128 stands for zero in the data rows.
Some points:
[153 163  93 113 114 137  99 150 150 108 165 126 125 148 126 155 101 128
 154 151  70 168 187 134 147 144 162 133 122 124 109 149]
[121 148 163 127 115 108 152 156 160  91 118 165 142 145  92 103 134 122
 169 103  80 192  95  98  91 113 145 112 140 110 119 162]
[148 155 125 181 137 162 135 112  97  94  71 100 133 110 178  88 174 148
 100 132 122  74 120 129 160 104  93 115  94 125 146  69]
[199  86 168 155 183 105 118  78  74 137 181 168 128 119 120 190 171 150
 176 128 154 136 107 100 114 102 146 131  77  77 182 166]
[142 104 110  81 126 127  90 122 178  94 154 157 133 152  90 164  83 114
 113  49 134 185 144 125 160 162 120 113 137 159 148  77]
[129  89 147 125 131 130  85 124 151  75 150  94 137  81 127 139 193 128
 119 124 101 196 171 123 150 124 135 126 140 149 152 150]
[148 173 120  77 167 129 136 128 103 138 173 142 168 135 189 131 144 132
 141 122 115  70  96 160 107 173 152 181 133 121  56 118]
[114 131  96 145 151 158 179 119 170  84 137 124 129 151 182 153 100 135
  98  61 109  99  92 130 159 113 156  99 106 118 130 176]
[ 96 102  88 155 169 162 132 107 135 141  68 141 142 158  62 114  90 142
 147  89 136  88 153  88 157  88 112 109 156 151 158  95]
[101 177  77 151  73 146 100  76 108 170 131 156 148 145 113 112 187 163
 149  94 143 160  90 140 111 184 131  84 188 129 171 182]
[156  96 127 108 112  60 104 168 156 190 182 148  88 134 195  74  85  84
 134  99 151 190 138 126 108 146 134 130 106 138 141 178]
[144  70 117  94 169 131  74 109 129 165  99 111 150 146 132 154  86 137
 151 177  90 162 128 123 101 156 128 165 166 124 105  66]
[166  88 133 125 100 134  99 132 107 108 100 123 137  87 187 140 149 113
  67 147  93  81 102 187 111  71  95 117 163 128 192 177]
[101 133 124 136  97 141 152 142 144 135 171 112 137 147 161 137 132 172
  99 111 130 121  82 140 128 101 131 156  86 107  54  74]
[ 83 126  87 134 147 148 143 102 161  94 135 143 149 154 199 125 152 168
 128  82 174 167 126 107 164 174  79 146 160 142 164 142]
[150 179 124 179 162 135 181 135 180 157 144 138  97  87 140 103 168  82
 129 121 152 165 191 138  92  76  90 127 166 135 130  65]
[141  67 111 137 139 125 106 183 118 135 159 134 126  81  86 125 158 136
 130  96 100  72  73 142  96 151 163  93 102 111 151  86]
[150  93 105 140 158 153 139 108  97 121 141 136 117 151 114 102 149 153
 142 134  88 115 174 149 107 173  80 163  86  77  83 125]
[115 153  91 128 122 150 115 142  85  99 100 196 159 156 145  84 124 131
 101 121 155 106 148  82 100 106 199 140  97 116 169 151]
[127 184 159  98 169  93 120 123 150 100 138 159 128 115 123  96 153 161
  76 156 110 160  90 107 134  95 121 134 128 173 151 162]
[122 165 100 132 109 184 126 120 168 162 160  87 136 138 179 150  90 166
 159 149 107 112 125 162  99 102 122 158 134 145 144 110]
[147 151  93 133 164 138  98 161 165 140 163  62 170 163 109 144  90 138
 117 115 202 139 122 203 166  90  89 161 166  58 100 174]
[128  58 127  65 145 112 103  72 149  93 129 142 175  79 147  72 155 108
 102 124 128 113 101 106 136  96  98 167 134 107 137  78]
[ 85  92 141 113  88  87 120 142 114 104 104 112 123  97 145 149 129 141
 184 108 150 111 155 127 103  79 149  87 169 139  71 153]
[154  95 114 128 119  82 134 133  54 112 185 181  95 116  92 144  87 121
  88 117 145  80 107  98  97 146  88 118 177 103 125 121]
[125 122 105 142 140 111 176 146 115 164  92  74 101  69  83 105 164 133
 176 111 149 146 101  98 141 131  98 120  63 123 145 113]
[122 169 133 131 160 132 113 125 161 147 175 136 152 109 133 151 148 101
 158 160  98  87 177 114 143 133 170 167 174  94  90 126]
[121 147 109 139 174 105  88 165 161 148 161 149 143  94  93 141 117 179
 151 152 106 127  59 100 146  73 171 169 169 133 103 163]
[152  82 146 147 116 118 205 117 177 167  97  62  88 112 117 148 174 141
  97 120 120 127 137  91 109 183 173 114 162 180 130 158]
[104 137 108 155 139 160 117 124  72 171 116 127 116  95 144 150  84 141
 121 144  89 190 177 118 159 121 127 111  74  64  97  89]
[135 122 146 124 153  88 182 132 130 165  88  93 121 147 156  78 129 126
 125 125 131 134 136  83 132  83 126 109 141 122 114 100]
[174 174 116  88 151 103 133 171  88 130 106 165 136 140  72 178 106 182
 137 131 110 157 181 127 156 171 120 172 193 135 124 103]
[106 142 148 124 148 164 183 118  92 154 155  99 120  95 148 113 107 109
 186 117 115 127 116 105 108  97  87 143 181 171 158 112]
[133 145 116  81  82 105 148 139 144 102 163 155 141 113 159 117 127 137
 136 135 146  95 135 100 108 152 102  83  95 129 101 133]
[116 148 140  71  83 129  94 140 171 118  77 131 127  68 130 103 108 115
 145 109 140 104 104 189 156 168 138 111 134 146 151  87]
[122 152 109  95  63 124 142  93 126 191 149 112 135 160  91 156 139 151
 102 148  53  85  79 132 140 107 123 156  93 104 125  81]
[ 98 127 168 162 169  80  95 126 124  75  78  85 255 103 119 116  75 117
  62 110 136 120 152 160  79 180 126 129 110 143 106 166]
[147 180  89  92 101 165 101  62  59  85 140  98 125 127  79 121  99  37
  97  72 145 122 172 102 124 124 223 159 164  98 153 123]
[109 169  94 130 132 171 134 131 121 160  79 120 114 115 183 118 124 187
 143 152  93 137 169 149 111 189 122 118 140  97 115  83]
[176  71  66 112  73 130  83  87  97  89  94 108  95 118 101 121 153 142
 117 179 111 174 155 142 140 101 101 151 138 238  64 155]
[ 83 117 142 158  63 100 131  34 167 106 146 145 134  67  91  86  81 143
  92 164 133  78 135 131 148 165  96 124 157 109 132 150]
[120 180 157  95 149 159 149 115 143 128 144 133 103 106 150  77  82 107
  51 156 113 169 107 151 144 116 113 104 133 137 158 117]
[ 67 164  82 103 190 149 105 117 126 116 162 128 104 134 113 195 182  96
 130 132 169  70 120 127 119 150 143 110  75 158 163 161]
[185 118 141 107 138  97 132 112 165 121 152 133 119 103 140 165  66  93
 177 110  98  77 129  88 153 135 120  59  71 183 113 144]
[106 152 106 221  75 143  96 147 161 186  98 155 139  89 151 131  93 113
 116 128 114 116 164 122 125 100 121 186  71 151  98 169]
[ 74 136 106 232 169 107 100 119  72 179 118 146 122 155 188 146 125  98
  59 112 125 138 128 111 151 155 136 112 166 216 128  98]
[115 167 141  99 156  68 126  81 108 117  85 109 136 139  97 110 135 110
 144 152 134 170  84 163 135 109 104 130  78 126 139 151]
[116 163 100 133  71 108 108 104  84 113  79 149 156 180 132 171 164  89
 146  51 138 137  82 143 161  87 135 127  86 165 123  94]
[130 155 127 128  82 117 100 143 176 112  99 177 123 130 146 185 170 138
 139 151  94 118 119 123 143  92 104 162 114  94  96 114]
[ 91  70 131 143 102 143 147 131 169 144 162 104 137  99  88  88 162 112
 123 120 162 154 139 109 108  90 155  91 150 113  90  60]
[143 188 132 128 182 114 106 155 183 117  95 119 113 133  68 119 115  78
 128 148 115  99 106  92  72 149 115 107  70 177 136 116]
[216  94 121 166 157 173 244  76  96 152 131 137 139 104 112 138  82  97
 186 122 119 170  69 139  79 155 127 126 121 210  98 163]
[ 97 111 101 104 175 177 149  83 158 144 111 167  96 177  93 120 170  87
 102 106 136 130 151 140 133 132 119  92 167  96 111 163]
[ 87 131 154 162 165 111 163 135  57 104 168  95 135 117 108 110  93 142
  83 134 111 179 103 171 190 149 126 114 170  96 153 112]
[107  99 184 153 124 147 104 195 122 111 105 201  94 117  92 164 171  75
 154 124 150 139  73 125 106 176  98 106 178 111 104  98]
[ 59  63  89  98 139 119 101 127 139  95  92 147 121 195 183 129  75 106
 127 130 147 156 156 124  80 153 170 120  86 130 162 120]
[109 129 127 153  79 111 134 183  82  47 184  92  76 134 116 108  76 112
 166 162 126 108  86 125 104 174 130 138 121 161 146  77]
[135  76 209 126 116 255 115 207 116 200 167 123 173 191 125 129 138 135
 111 183 151 142  93 104 239 158 102 138  85 147 101 158]
[128  90  98  91 116 127 102 180  81 140 103 122 127 127 149 149 183 131
 117 135  94 153  79 119 111  88 147 187 116 118 115 128]
[169 128  98 156 139 153 118 132 175 136  68 108 113 136 104 113  90 147
 109 165 121 109 101 125 153 187 119 153 148  62 105 181]
[ 97 130 143 123  78 131 157 115  98 145 180 127  91 124 125 148  77 124
 133 119 137 121 181 110 111  77  66 124 127 128  96 181]
[185 155 237  60 100 134 132 127  83 145  78 145 110 114 172 186  87 189
 152 135 189 138 135  81 109 113 141 107 112  92 186 105]
[120  88 145  79 150 108 161 129 102 126 100 151 129  81 155 103 188 109
 146 132 105  95 180 175 189 190 160 125 129 117 134 161]
[144 116  85  97 132 115 158 164 138 138  80 162 116 122  90 146  92 178
  89 175 220 120 154 166 120  99 158 165 106  97 117 141]
There is one direction along which these points spread out most. For each point below, how far along it does it lie, from 0 to 99? The average is 50, and the first point in the table lies past the average. One standard deviation of the points above along it is 16.
[146  78 140 171 105 149 125 124 175 142 164  97 105 158 123  88 114 134
 148  96  94  95 158 100 101  73 120 110 160 123 156 143] 43
[149  85 213 154 140 121 122  69 172  95 136 207  93 191 121 147 129 201
 162 172 203 106 148 229 194 112 243 201 103 126 198  78] 61
[100 135 159 154  90 121 140 121 100 137  82  78  72 159 141 106 128  93
 141 134 126 103  66  87 118 134 127 117 165  87 107 180] 43
[ 81 122 152 131 164 138 158 134 111 110 161 101 112 115  70 108 139 163
 103 107  78 157 169 187 121  88 110 118  67 141 141 162] 48
[187 129 149 132  87 103 151 136 161  99  75 116  83 109 187 203 115 107
 163 132 125 163 119 118 121 131 122 117 149 110 121 136] 45
[107 111 144 115  81 104 176 226 132 145 111 138 243 209  98 144 147  74
 148 230 176  94 162 155 143  85 133  82 150 134 199 140] 54
[169 130 113 132 167  73 112 154 140 112 183  94 130 152 181 130 173 107
 154 127 149 126 160  97 112 148 119  94 143 120 120  74] 43
[143 178 146 178  94 121  97 118  98 130 166  92 147 156  98  83 169 125
 115 149 196 196 101 131 111 143 135  91  79  93 115  98] 50
[120 170 183  86 174 124  71 111  86 116 123 122 100 144 146  65 156 151
 124 128 130  71 151 158 130  83 138  96 161 165  97 164] 45
[127 152 184 148  69 107 148 148 158 150 138  84 106 142  79 117 168 132
 107  76 113  76 196 109  93 195  94 164  92 136 146 136] 44
